One hidden turn or mirror swaps the rows below in pairs. Which row is each named row swapped with?
Bor: [-1.09 0.11 0.97 -1.80 -0.90 -1.26 1.95 1.34 -1.45 -1.05 1.34 -0.68 -0.42 -0.25 -0.66 0.89 -0.43 -0.39]
gon: [0.95 -1.05 0.79 -0.12 -1.67 0.09 1.39 -3.58 0.24 1.31 -0.12 -0.42 0.20 -1.48 -0.18 -1.03 -0.29 -1.73]
kima: [2.22 -0.51 0.14 -1.38 -2.61 -0.34 -0.26 -0.16 -0.32 1.29 -1.48 0.47 -0.18 -1.95 -1.54 2.19 0.51 -0.76]
dano: [-0.88 0.76 2.75 0.07 0.20 -1.93 1.13 -1.01 0.36 -0.22 -0.38 -1.10 0.62 -0.40 0.82 2.26 -0.35 0.59]
kol: [-0.10 -1.14 0.10 -1.32 0.57 -0.24 -0.64 0.04 -0.99 -1.35 0.89 -0.45 -0.96 -2.78 0.31 -0.30 1.58 0.14]
lelub: [0.35 -1.67 -0.33 -1.63 0.95 -0.39 -0.70 -0.04 -1.37 -0.94 0.15 -0.14 -0.89 -2.29 0.11 -0.44 1.82 0.67]
Punan: [1.55 -0.73 0.36 -1.85 -2.18 -0.92 -0.84 0.16 -0.59 0.78 -1.30 0.79 0.02 -1.94 -0.93 3.01 0.44 -0.77]
Mim: [-0.96 0.25 2.19 0.12 -0.25 -1.40 0.48 -1.97 -0.25 0.91 0.21 -2.13 -0.18 -1.23 0.19 -0.10 -1.10 0.28]
ner: [-1.31 0.13 2.42 -0.12 0.36 -0.95 0.76 -1.86 0.27 0.57 0.08 -2.15 0.20 -1.54 0.07 0.08 -0.89 0.45]
gugeg: [-1.28 0.29 2.79 0.17 0.26 -1.24 1.03 -1.50 0.05 0.16 0.09 -1.88 0.02 -0.44 0.55 1.29 -0.80 0.42]
sir: [-0.18 0.60 -1.40 -1.93 -0.10 0.80 0.39 -1.56 -0.27 1.02 -1.97 0.62 0.94 -0.28 -1.51 -0.23 1.12 1.40]
ril: [1.00 0.00 0.33 -1.78 -3.00 0.16 -0.11 0.25 -1.08 0.95 -0.33 -0.78 -1.08 -1.58 -1.82 0.60 -0.39 -0.58]
mul: [1.59 -0.82 0.65 0.26 -0.98 -0.44 1.41 -2.95 0.25 0.58 0.36 1.17 0.83 -0.24 0.65 -1.07 0.26 -2.27]
Dalo: [-0.53 -0.96 0.28 -0.39 -1.05 -0.20 2.29 -3.48 0.07 1.70 -1.62 1.30 0.22 -0.61 1.31 0.76 0.52 -0.23]
zuze: [0.06 0.00 -0.63 0.46 -1.13 0.00 2.35 -3.29 0.71 1.05 0.53 0.58 -0.38 0.45 0.28 -0.27 1.05 -0.08]
fibib: [-0.43 -1.30 0.91 -1.65 0.31 -1.40 1.44 -0.24 0.68 -0.88 -1.36 -1.66 -0.99 -0.84 -1.70 1.49 -0.11 -1.27]
pir: [1.71 -1.29 0.79 0.12 -1.29 0.32 1.94 -2.90 0.44 0.34 0.45 0.69 0.34 -0.84 0.58 -0.85 0.47 -1.83]
Vadi: [0.78 -1.58 -1.06 -1.88 0.28 0.19 1.25 0.77 -0.91 0.66 -0.50 1.74 0.56 -1.52 0.66 1.68 -0.11 0.52]
fot: [0.30 -1.07 -0.15 -1.57 0.54 -0.55 -1.28 -0.43 -1.25 -1.05 0.78 -0.22 -1.15 -2.01 -0.19 -0.58 1.45 0.49]
mubu: [-0.33 -0.78 0.10 -0.27 -1.11 -0.57 2.47 -3.13 0.24 1.91 -1.80 1.35 0.07 -0.46 0.70 0.41 0.55 -0.10]
momok: [0.16 -0.07 -1.30 -1.01 0.30 -0.81 1.80 -1.53 0.29 1.06 -1.91 0.63 1.27 -0.44 -1.59 1.30 1.39 -1.36]
kesar: [-1.51 0.75 1.17 -1.84 -0.01 -0.78 0.80 -0.90 -0.54 -0.94 -0.46 -1.94 0.28 -0.93 -1.98 -0.02 1.19 -0.48]
tam: [1.86 0.85 1.02 -0.11 -0.61 -1.11 1.67 -0.03 0.71 -0.31 0.48 -0.22 -0.30 0.20 -1.07 2.52 -1.48 -0.94]
ras: [-0.08 -0.39 -0.80 -0.68 -0.95 -0.42 -1.00 -1.01 -0.11 -1.08 1.52 0.06 -1.14 -0.68 -0.13 -0.44 2.15 0.32]
sotar: [-0.05 0.96 3.36 -0.37 -0.35 -1.89 -0.16 -1.32 -1.32 -0.33 -0.57 0.15 1.34 -0.86 1.33 -0.02 -0.36 -0.44]
ziso: [-0.59 0.12 2.37 -0.34 0.47 -1.78 0.02 -2.11 -1.56 0.37 -1.89 0.54 1.12 -1.72 1.50 -0.01 -0.28 0.32]
fim: [-0.10 1.01 -0.06 -1.16 0.08 0.38 1.62 -1.35 -0.68 -1.24 0.40 1.67 -0.18 0.89 0.45 -0.47 1.35 1.41]
ziku: [1.81 0.12 -0.73 -0.91 -2.26 -0.84 -0.01 -0.08 -0.58 1.47 -1.29 1.24 -0.18 -2.33 -0.93 2.07 0.61 -0.85]
Fon: [1.28 -0.08 0.06 -0.64 -1.67 -1.49 -0.62 0.19 1.02 0.13 -1.00 0.82 0.46 -0.94 0.32 3.55 0.86 -0.48]
seta: [1.54 -0.38 0.27 0.11 -0.95 0.14 2.41 -2.49 0.00 -0.69 0.50 2.00 0.22 0.39 0.70 -0.66 0.90 -1.24]
Boleb: [0.37 -2.10 -0.78 -1.81 1.26 -0.24 -0.03 0.50 -1.02 -0.23 -0.96 1.10 0.01 -1.67 1.07 0.98 0.55 0.41]
duk: [-0.79 1.83 -0.11 -1.89 -0.85 0.99 1.73 -0.78 -0.75 -0.08 0.63 -0.11 1.97 0.26 -0.89 -0.02 1.04 0.06]
Pom: [-0.06 1.20 2.87 0.25 -0.14 -2.04 -0.29 -0.91 -1.69 0.09 -0.87 0.29 1.09 -1.20 0.89 0.20 -0.26 0.35]
bofez: [0.38 -1.56 -0.99 -1.72 0.06 -0.25 -1.14 -0.48 -1.22 -0.64 1.18 -0.13 -0.80 -1.94 -0.40 -0.49 1.58 0.33]
zug: [2.33 -0.45 -0.12 -1.65 -2.10 -0.62 -0.30 -0.41 -0.10 1.12 -1.41 0.88 -0.03 -1.76 -0.66 2.37 0.29 -0.86]
teras: [0.14 -0.51 0.54 -1.95 -1.96 -0.03 0.76 0.79 -1.68 0.06 1.08 -0.64 -1.23 -1.50 -1.42 0.21 -0.66 0.18]
Mudu: [-0.26 -0.26 -0.41 0.24 -1.18 0.06 2.54 -3.06 0.12 1.92 -0.62 1.05 0.14 0.29 0.73 0.44 0.69 -0.05]
vuzuk: [0.88 1.84 2.70 0.20 -0.31 -1.46 0.05 -0.36 -0.84 -0.96 0.13 -0.14 1.06 -0.39 0.18 0.73 -0.86 -0.03]
zek: [-0.12 -0.14 0.08 -0.55 0.64 -2.06 2.94 0.09 -0.47 -0.19 0.09 0.25 0.58 0.49 -0.88 1.67 -0.21 -1.82]
Figep: [0.45 -0.05 -1.90 -1.58 -0.54 0.69 2.39 0.31 -0.67 1.23 0.49 1.27 1.88 0.11 0.04 0.94 -0.17 -0.29]

ziso pairs with gon
Vadi pairs with teras
duk pairs with zek
Pom pairs with pir
gugeg pairs with Mudu
ril pairs with Boleb
kima pairs with lelub
zuze pairs with dano

One hidden turn or mirror swaps the rows below in pairs. Which row is each named row swapped with?
Fad: [-1.80 -1.83 1.15 0.49 -2.66 -0.34 0.02 -0.53 -0.15 3.06 1.81 0.08 -1.52 2.21 -0.24 -1.00]
zipim: [-2.06 -1.86 0.69 0.57 -2.38 -1.03 -0.85 -0.04 -0.84 2.35 2.03 -0.13 -0.94 2.35 -0.10 -0.59]
zap: [-0.69 0.78 1.87 -1.73 -0.75 -0.87 -0.06 -2.43 2.69 1.25 1.24 -0.35 -0.84 -0.03 0.04 1.65]
fel: [1.98 -0.83 -1.16 -0.20 -1.71 -0.69 -1.20 -1.95 1.63 0.91 1.72 0.28 -1.02 0.67 0.35 2.73]
ropot: [-0.83 0.41 2.05 -1.52 -0.73 -1.12 -0.16 -2.03 2.87 0.73 1.27 -0.35 -1.17 -0.43 0.48 1.67]
nudot: [1.84 -1.35 -0.62 -0.15 -1.89 -0.27 -1.07 -2.31 1.67 0.84 1.60 0.44 -0.30 0.73 0.17 2.73]
bubon: [-1.54 -0.30 0.47 1.40 -2.34 -0.41 -0.05 0.30 0.34 2.55 1.51 1.10 -0.95 3.21 0.03 0.13]
fefi: [-0.73 0.73 1.78 -1.79 -0.78 -0.84 -0.55 -2.66 2.63 1.24 1.37 -0.26 -0.65 -0.01 -0.02 1.04]
nasap: [-2.03 -1.12 0.88 1.40 -2.18 -0.30 -0.85 0.15 0.39 3.23 1.44 0.31 -0.94 2.61 0.07 -0.58]
donu: [1.34 -0.88 -1.25 0.30 -2.08 -0.76 -0.75 -2.00 1.71 1.23 1.89 0.71 -0.36 0.77 -0.37 2.47]
korab: [-0.80 -1.42 0.92 -0.22 -0.61 0.08 -1.35 -0.14 -0.44 2.17 0.64 -0.92 -0.91 1.67 3.90 2.18]
muf: [-0.53 0.69 2.17 -1.47 -0.87 -0.91 -0.34 -2.22 2.82 1.04 1.39 -0.13 -0.67 -0.20 0.03 1.40]
gidom: [-1.38 -1.51 1.06 0.23 -2.53 -0.68 -0.50 -0.90 -0.97 3.75 1.53 -0.28 -1.02 1.28 0.10 -0.86]
latem: [-0.76 0.50 2.15 -1.63 -0.88 -0.95 -0.20 -1.94 2.92 1.41 1.71 0.39 -0.61 -0.11 -0.08 1.08]
sonom: [1.76 -0.98 -1.24 -0.24 -1.79 -0.73 -0.71 -2.10 1.58 1.14 1.72 0.46 -0.88 0.90 0.25 2.94]
nelo: [1.73 -0.91 -1.02 -0.25 -1.90 -0.56 -1.05 -2.15 1.76 1.27 1.62 0.59 -0.56 0.73 -0.09 2.87]
kosem: [-1.58 -1.94 1.57 -0.66 -0.68 -0.34 0.13 -0.55 -0.67 1.76 0.97 -1.17 -2.87 1.20 2.97 2.16]
sidu: [2.06 -1.24 -1.09 -0.26 -1.60 -0.70 -0.95 -2.21 1.41 1.59 1.84 0.36 -0.50 0.92 -0.09 2.60]
ruki: [-0.97 0.65 1.71 -1.68 -0.62 -0.85 -0.05 -2.30 2.85 1.38 1.26 0.07 -0.25 0.02 0.21 1.12]
laket: [2.08 -1.24 -0.81 -0.02 -2.05 -0.73 -0.87 -2.22 1.47 0.86 1.32 0.24 -0.71 0.54 0.18 2.51]
Takil: [-0.53 0.42 2.41 -1.76 -0.57 -0.92 -0.51 -1.83 2.75 1.13 1.11 -0.33 -0.41 -0.04 0.20 1.03]
Peza: [-1.93 -1.49 1.53 0.90 -1.96 -0.87 -0.86 -0.25 -0.46 2.90 1.26 -0.19 -0.87 2.53 -0.41 -0.57]
rosen: [-1.95 -1.20 -0.07 1.14 -2.27 -0.38 -0.61 0.44 -0.54 2.48 1.27 0.21 -0.38 2.62 0.01 -0.15]
Nimop: [1.75 -0.96 -0.80 0.04 -2.15 -0.38 -0.87 -1.93 1.66 0.93 1.38 0.51 -0.32 0.78 -0.32 2.80]
Vul: [-0.76 -2.07 0.59 0.02 0.43 0.50 -0.04 -1.25 -0.07 2.22 0.86 -0.98 -2.54 2.80 2.92 2.00]
Zum: [-1.82 -2.25 1.11 -0.77 -0.43 -0.50 -0.84 -0.24 -0.58 1.53 1.46 -1.00 -2.08 1.93 3.32 2.35]
kefot: [-1.50 -2.06 1.50 0.75 -2.02 0.13 -0.35 -0.22 0.53 2.49 0.51 0.01 -1.34 2.71 -0.23 -1.13]
zuv: [-1.71 -1.66 0.93 -0.14 -2.66 0.09 -0.96 -0.24 -0.14 2.86 0.58 0.35 -1.38 2.46 -0.35 -0.90]
Neve: [-1.05 -2.41 0.89 -0.35 -0.18 -0.31 -0.95 -0.66 -0.42 2.35 0.71 -0.97 -2.25 2.27 3.03 2.86]
lom: [-0.93 -1.56 1.53 -0.58 -1.15 -0.51 0.16 -0.61 0.28 1.86 0.65 -0.59 -3.95 1.67 2.90 2.48]
Zonun: [-0.68 -1.55 1.37 -0.17 0.06 0.58 -0.46 -1.03 -1.00 1.68 1.24 -0.67 -2.07 2.50 3.17 2.27]
zoso: [-0.76 0.63 2.23 -1.50 -1.04 -1.12 -0.18 -1.81 2.87 0.90 1.38 0.07 -0.66 0.04 -0.06 1.05]
fub: [-0.98 -2.19 1.32 0.13 -0.56 -0.13 -0.51 -0.69 -0.06 2.34 1.11 -1.06 -3.16 1.68 3.24 2.43]
bif: [-1.08 -1.60 0.68 -0.10 -0.30 0.34 -0.76 -0.22 0.03 1.49 0.99 -1.01 -2.11 2.46 3.71 2.23]
sivu: [-1.19 -1.57 0.96 0.67 -2.64 -1.16 -0.95 -0.72 -0.07 3.58 1.63 0.47 -1.21 2.41 0.22 -1.06]
bonok: [-0.68 -1.71 1.48 -0.27 -0.29 -0.51 -1.19 -0.79 0.14 2.25 1.08 -0.48 -2.12 2.11 4.17 2.05]

fel pairs with latem
kefot pairs with Vul
Takil pairs with sidu
ruki pairs with laket
lom pairs with bubon
zap pairs with Nimop
zipim pairs with Zum

